Each path below is one point turned by a fixed rotation once a step. After each direction that follows a path, write how fast that rotation turns it, in deg/step (0 if it stays still).
Each turn is a multiple of 5 degrees from 10 to 175, or 0.
Each row of a path follows its step; steps can be skipped.
Path 1:
step 0: [  3  -6  -4  13   1  17  11 -14  -4  -8  -5 -10   1 -16 -12   7  10   0
 -12   7   1   0  -4  -6 -20  11  -3  27  -2]
step 1: [ -1   0  17   9   0   1  -2 -10  12  -7 -28 -12  -9 -18   8  -5  -6  -4
  16  19 -10   7  -6  -2  -2 -11   3  -2   7]
step 2: [-16  12 -10   1  10  10   2   6   6   5  -5  -8  17  -5   9  10   7 -23
   0  -3 -23   7  10   0   1   3   7 -18   8]
step 3: [-14   6 -25  19   4   6   4  18 -12 -12   1 -18  -5   2   2  14   3  14
   1   5  12  -9  -5   6  -2   0   0  -6  13]
step 4: [ -9   7  -2  11   2  -9  16 -30  -6 -25   6   0 -13   6 -13  -5 -12   0
  10  -4  -1   0  -2   2   7   2   9  -8   6]
step 5: [-10  13  15  -1   3  20  13  -2  16   1  -8   3  -9  19   3   4  -1   0
  -6 -27  -5   6 -12   6  -5 -11   8   4  -1]
step 6: [ 26   5 -16  -1 -19   2   0  20   5  -6  -6 -14   1  16   0  -3   0   3
   9  -7 -11   8 -10  -4  -3   2  18  -1  -2]
step 7: [  2  -8  -9   5   3   9  16   1 -14   2   9  -3 -14   2   3  -5   1   6
  18  -3  -2  28  21 -10  -1  15  -3   8  -8]
step 8: [-13 -32  11   5   0   7   2 -11 -14   5 -15  -1  -1   8   1  -1  16   3
  -1  -2   6  15 -18 -12   3  -3   9  -2   6]
step 9: [  7   4   3  13   2   1   3 -11   4  -6  -8  -8  18 -16  -5   1  24   1
  -4  -4 -20  -6 -10  -8  -1   7  14  19  -8]
Speeds:
[-3 -3  1  3  1 -3 -8  1 -6 -2 -8  2  2 -7  4 -2  5 -1 -3  5 -6  5  1 -5
 -4  3 -2  3  1]
45
[ 8  2 -4 -1  2 -2  0  2 -5  5  0 -3  2  3  2  7  6  1 -5 -2 -4 -8 -3  3
 -4  3  3  4  7]
115
[  1   1   3   1   1  -2  -1   1   1   0  -6   3   5   0  -2   2   6  -2
   2  -6  -1  -2   7   0   3 -14   6   1  -2]
100
Path 2:
step 0: [ -4 -13  -4  -3 -14   9   8   0  21 -12  -3  25   3   6 -16 -12  17   6
  15   2 -16  -4 -17   2  -7  -1  12 -24  16]
step 1: [  3   9   6  -2 -16   6 -14   1  -7  13  -3 -21  19   1  27   5  -4 -18
 -22  16   6   4  19   4  11   5   7 -15   2]
step 2: [  1 -22 -16 -12  -6 -17   7   3   2  10  21  25  -5 -10 -17  -9   1  13
  -4 -11  -2  -1  16 -16  -8   5 -21   2  -1]
step 3: [  0  -1  -6  -9   4   4 -16   3  -3  -3 -16   9  11  25   5  -9  21  -2
   8  11  -4   7  -3  22  11   5  31   5  18]
step 4: [-17   4  -1   3 -13  -7 -12   9   5  27   8  -2   3 -29  17  -2 -17 -12
 -21 -12  -2  -7   2 -14   3 -13   2   9  -7]
step 5: [ 14  -6  -2   3   5 -19  11 -10   4  -8  -3  19  -1   5 -12 -10  28  22
 -15   0 -22 -11  -7   8   2  21  -8   2   2]
step 6: [ -7  -4   9  16   4   4 -25   8   0  14  -6 -11   0  13  -3  -2  -1 -17
   1   0 -11  15  11   2   8 -23  28 -23   2]
step 7: [-14   1  -9  -5 -14  16   9 -13  11  -3  11  19  11 -31   5  -4   3   7
 -19   2   1  -5   0 -10  18   1 -24  -8  -3]
step 8: [ 16 -11  -8  -2   0 -14  -5  -2 -15  -3  18 -20   8  19  -5  -4  22  -3
  10   8 -24  -7  15   6  -3  20  11  -6  13]
step 9: [-10 -10 -10 -18  -2  10 -24  13   7  10  -2  17  -1 -11   5  -5 -24   3
 -10   0  -1  17   3  14 -10 -27   4 -14  -2]
Speeds:
[ 1 -7  2 -2  6  1  2  5  3  7  4 -3  1  6 -1  1 10  1  2  4  0 -1 -7  1
 -3 -5 -3  0  3]
130
[-1  9 -2  6  5  3 -4  4 -1 10  0 -1  2 -3  0  1 -3 -4  0  2  2  4  3  8
 -5  1 -3 -3  3]
140
[ 1 -1 -8  1 -1  0 -4  3 10 -3 -5  3 -4 -4 -5  3  0 -1 -1  4  1 -7  2 -3
  0 -4 -9  3  1]
145
[ 2  1  6 -5 -2  2 -3  6 -3  2 -1 -2  1  1 -6 10  2  7 -2 -4 -7 -1  5  1
 -1  4 -4  3 -3]
115
[-7  0  1 -1  6 -9  3 -1 -2 -1 -2  2  7  1 -4 -3 -2 -2  5  6 -6  0  0 -4
 -2  6 -5  0 -1]
130
[  4   0   5   4   1  -2  -6  -1   2   1   9  -2  -2   2  -3   4  -1 -10
   1   2   0  -1   4  -8   0   2   6   5   1]
160
[ 0  0  2  2 -4 -4  6 -9 -1  6  4 -3  3 -7 -5  2  1  5 -3  4  4  1  3  0
  1 -4 -3  7  4]
130
